Where one turn sends some rows of the set: a few examples, then the rows asked
bon: -1.92 +0.34 +2.00 -1.87 +0.55 -1.79 -0.90 -0.45 +0.27 +2.04 -3.04 -2.16 +0.28 -0.10 -0.17 -1.25 +0.61 -0.67 -0.12 +0.06 +1.32 -1.28 +1.18 -0.14 -1.31 +2.95 +1.23 +0.97 +1.11 -1.87 -0.58 +1.14 +0.62 +3.17 +0.42 -4.41 +1.86 +1.02 -2.19 +4.54 +0.93 -3.73 +1.60 +3.21 +4.33 -1.35 -1.10 -0.59 -1.82 -1.81 -0.05 +2.38 -1.16 -2.45 -0.65 +0.19 -1.50 -0.80 +1.22 +1.37 +0.69 -2.81 +0.22 -2.00
tupo: -2.28 -3.73 +1.90 -2.13 +0.38 -1.23 +0.62 +0.03 +1.89 -0.17 -1.16 -1.78 +1.48 +0.69 +0.34 -2.14 +0.71 -0.72 -0.12 +0.05 +0.91 -1.08 -1.07 +0.45 -0.26 +3.38 +0.72 +0.35 +1.11 -0.53 +1.78 +0.19 +0.21 +2.17 -1.90 -4.60 +0.25 -0.73 -0.05 +2.79 +1.50 -1.89 -0.33 +1.84 +0.98 -0.50 -0.65 -0.26 +2.31 +1.26 +0.40 -0.33 +0.76 -1.30 -2.19 +1.76 -1.37 +0.60 +0.48 -0.19 +0.72 -1.99 +1.60 -1.84
Zopir: -1.33 -2.11 -0.34 +2.04 -1.04 +0.34 -0.42 -2.36 +1.39 +1.59 +0.38 +0.78 -0.17 +0.03 +0.45 +0.25 +1.26 +1.29 +0.58 -2.40 +1.55 +0.79 -1.70 +0.02 -1.57 -1.99 +0.39 +0.64 +1.50 -0.38 -2.51 +2.75 +0.10 -0.85 +0.29 -1.20 -0.63 -1.40 -1.01 +2.06 +0.02 -0.06 +1.34 +0.53 -0.66 -0.01 +0.85 -1.18 -1.57 -2.88 -0.03 +1.51 +0.88 +0.38 +0.78 +1.96 -0.35 -1.30 +0.17 -0.78 -1.28 +0.54 -1.65 +1.04
zita: -2.69 +1.38 +2.17 -1.54 +2.16 -0.34 -1.31 -0.57 -0.54 +2.75 -2.40 -2.55 -0.08 +0.25 -0.78 -1.44 -0.18 -0.25 -0.13 +0.14 +2.42 -1.28 +0.04 -1.50 -0.79 +3.10 +1.85 +0.57 +1.32 -1.82 -0.51 +1.44 +1.42 +4.27 +1.67 -4.48 +2.70 +1.05 -1.05 +3.65 +0.64 -2.22 +1.21 +1.54 +3.46 -0.97 -1.17 -0.94 -2.14 -0.80 -0.23 +2.21 -1.47 -1.21 -0.69 +0.72 -2.18 -0.31 -0.38 -0.19 +0.39 -3.52 -0.80 -2.42
Zel: -1.67 -1.16 -0.24 +1.41 -0.86 +1.62 -0.91 -2.18 +0.82 +1.07 +0.00 -0.12 -0.47 +0.42 +0.26 +0.74 +1.52 +0.79 -0.76 -2.14 +1.35 +0.55 -2.42 -0.29 -0.57 -2.56 -1.20 +0.45 +1.77 -0.18 -2.93 +1.68 -0.04 +0.39 -0.29 -1.88 -0.31 -0.25 -1.50 +2.22 +1.90 +0.35 +0.42 +0.34 -0.16 +0.23 +0.73 -1.00 -3.24 -2.05 +0.83 +0.80 +1.37 +0.49 +0.96 +1.15 -1.66 -0.14 -0.68 -0.13 -0.95 +0.24 -1.62 +1.42
tilo: -1.77 -1.57 +0.11 +0.71 -0.95 +0.94 -0.23 -1.59 +0.74 +1.40 +0.45 +0.45 -1.13 +0.07 +0.09 -0.16 +0.64 +0.73 -0.34 -3.09 +1.06 +0.15 -1.58 +0.64 -0.53 -2.23 +0.27 -0.07 +2.06 -0.16 -2.86 +2.35 +0.22 -0.37 +0.17 -1.52 -0.54 -0.95 -1.67 +2.44 +0.83 +1.01 +0.61 +0.17 -1.39 -0.18 +0.73 -1.31 -1.87 -2.57 +0.43 +0.67 +0.68 +0.39 +1.55 +1.39 -0.46 -0.05 -0.11 +0.07 -1.44 +0.83 -1.99 +1.17
vakit: -1.59 +0.00 -0.35 +1.58 -0.27 +1.19 -0.25 -2.20 +0.25 +1.88 +0.51 +0.80 -0.54 -0.02 -0.24 +0.24 +1.05 +0.78 -0.73 -2.31 +1.77 +0.67 -0.95 -0.45 -0.03 -2.46 +0.11 +0.26 +2.26 -0.18 -3.57 +2.23 +0.67 +0.07 +0.85 -1.89 +0.59 -0.08 -2.18 +2.37 +1.05 +0.21 +0.42 +0.63 +0.34 -0.75 +0.71 -1.12 -2.83 -2.47 +0.97 +1.07 +0.83 +1.02 +1.18 +0.81 -1.08 -0.23 +0.14 +0.52 -1.45 -0.12 -1.73 +1.30
mezin: -2.34 -0.29 +1.01 -0.78 +1.58 -1.93 -1.71 -0.33 +1.57 +1.49 -1.76 -1.87 +1.46 +0.67 +1.31 -2.26 +0.20 +0.74 -0.60 +0.84 +1.90 -0.57 -0.61 -0.53 -0.02 +3.91 +1.24 +0.35 +1.50 -2.11 +1.00 +1.20 +1.29 +2.16 +0.71 -5.22 +2.51 -0.45 -0.51 +5.17 +0.71 -3.01 +0.33 +1.58 +3.03 -0.71 -1.57 -1.32 -1.52 -0.28 +0.79 +2.07 -0.86 -1.09 -0.79 +1.46 -1.88 -0.97 +0.66 -0.14 +2.17 -3.20 +0.68 -2.92
Sis: -2.50 -1.18 +1.19 -2.94 +0.92 -2.20 -0.13 +1.20 +1.08 +0.34 -0.46 +1.00 -0.39 -0.47 +0.10 -4.03 -1.65 +0.16 -0.28 +1.32 +0.56 +0.70 +1.26 +0.33 -0.32 +3.69 +2.20 +0.48 +0.23 -2.12 +1.35 +0.31 +1.22 +0.70 +0.05 -3.47 +1.46 -0.35 +0.53 +4.45 -0.58 -1.78 +0.05 +0.06 +1.74 -0.92 -1.17 -1.35 +1.53 -0.95 -0.71 -0.19 -0.76 -0.87 -0.15 +0.64 -0.74 +1.08 +1.87 +0.04 +0.24 -1.11 -0.59 -1.66
goz: -2.62 -1.58 +2.65 -3.44 +1.43 -1.14 -0.10 +0.88 +0.04 +2.05 -1.28 -0.96 -3.15 -0.29 -1.57 -2.77 -1.78 -0.96 +0.21 -0.07 -0.08 -0.98 +1.02 -0.10 -1.99 +3.33 +3.01 +0.59 +0.49 -1.84 -0.01 +1.19 +0.92 +1.76 +0.44 -3.29 +0.39 +0.50 +0.21 +3.21 -0.95 -0.86 +1.74 -0.44 +0.81 -1.52 -0.99 -1.08 +1.52 -0.69 -1.83 +0.18 -1.17 -1.72 -0.22 +0.25 -0.33 +1.69 +1.13 -0.20 -1.31 -0.98 -1.33 -0.98
devib: -1.57 -0.84 -0.42 +2.52 -0.78 +0.59 +0.23 -2.69 +0.86 +1.47 +0.60 +1.08 +0.25 -0.11 -0.41 +0.07 +1.66 +1.02 +0.21 -1.75 +2.64 +0.95 -1.01 +0.04 -0.69 -2.42 +0.37 +0.84 +1.63 -0.14 -3.14 +2.32 +0.30 -0.37 +0.22 -1.29 +0.44 -0.21 -1.56 +1.74 +0.02 -0.23 +0.70 +1.17 +0.69 -0.67 +0.73 -0.71 -1.64 -2.82 +0.62 +1.18 +0.69 +1.24 +0.46 +1.60 -0.81 -1.29 +0.55 -0.13 -1.08 -0.40 -1.83 +1.01
Dunu: -2.34 -1.71 +1.90 -3.21 +0.50 -2.33 -0.94 +0.96 +1.01 +1.20 -1.23 +0.33 -3.63 -0.71 -1.71 -2.52 -1.52 -0.96 +0.05 -0.21 -0.69 -1.27 +0.76 +1.05 -1.98 +2.73 +2.33 +0.81 -1.19 -1.62 +0.72 +1.07 +1.13 +0.29 -0.84 -3.68 -0.16 +0.31 -0.38 +4.55 -0.73 -1.92 +0.82 +0.77 +2.25 -2.02 -1.13 -0.75 +0.99 -0.96 -1.59 +1.88 -0.92 -2.50 +0.29 +0.36 -0.37 +0.52 +1.28 +0.88 +0.41 -0.80 -0.05 -1.00
Zimut: -1.56 -1.89 -0.75 +2.11 -0.74 +1.06 -0.45 -2.80 +0.72 +0.87 +0.22 +0.75 +0.33 -0.14 +0.18 +0.53 +2.27 +1.07 +0.25 -1.28 +1.82 +1.30 -2.10 -0.63 -1.55 -2.56 -0.53 +0.91 +0.55 -0.39 -2.69 +1.27 +0.02 -0.23 -0.28 -1.32 -0.29 -0.75 -0.81 +2.30 +0.94 -0.34 +1.01 +0.57 +0.37 +0.80 +0.78 -0.92 -2.42 -2.68 +0.26 +1.07 +0.80 +0.36 +0.49 +1.58 -1.11 -0.66 -0.16 -0.95 -0.60 +0.04 -1.43 +1.30
nub: -2.66 -3.23 +2.45 -2.88 +1.32 +0.52 -0.58 -0.83 +0.45 +0.75 -1.98 -2.81 -0.62 +0.65 -1.45 -0.61 +0.51 -1.40 +0.46 -0.83 +0.62 -2.10 -2.36 -1.02 -1.98 +2.49 +0.87 +0.70 +0.16 -0.34 +1.16 +0.10 +0.49 +3.65 -1.52 -4.73 -0.54 -0.04 +0.01 +2.13 +2.02 -0.99 +0.47 +1.16 +1.02 -0.34 -0.29 +0.00 +0.62 +1.71 -0.76 +0.99 +0.67 -2.14 -1.93 +1.44 -2.05 +1.44 -1.74 -0.83 -0.01 -2.44 +1.09 -1.31
Kalad: -2.19 -1.90 +2.48 -3.62 -0.09 -0.84 -0.39 +0.09 +1.42 -0.21 -2.23 -1.10 +0.28 +0.01 -0.92 -1.13 +0.80 -1.32 +0.90 -0.58 +0.40 -1.88 -0.91 +0.01 -2.07 +2.47 +0.09 +0.78 -0.62 -0.14 +2.40 +0.28 +0.76 +3.27 -2.47 -3.92 -0.34 +0.00 -0.97 +2.15 +2.78 -2.24 -0.19 +2.47 +2.76 -0.18 +0.34 -0.13 +0.81 +0.26 -0.81 +1.85 +1.22 -2.73 -1.27 +1.08 -1.76 +0.21 -1.48 -0.05 +0.09 -1.91 +1.13 -1.52

Kalad goes to -> bon
tilo goes to -> Zel
And these:
zita goes to -> goz
Zopir goes to -> Zimut
Sis goes to -> tupo

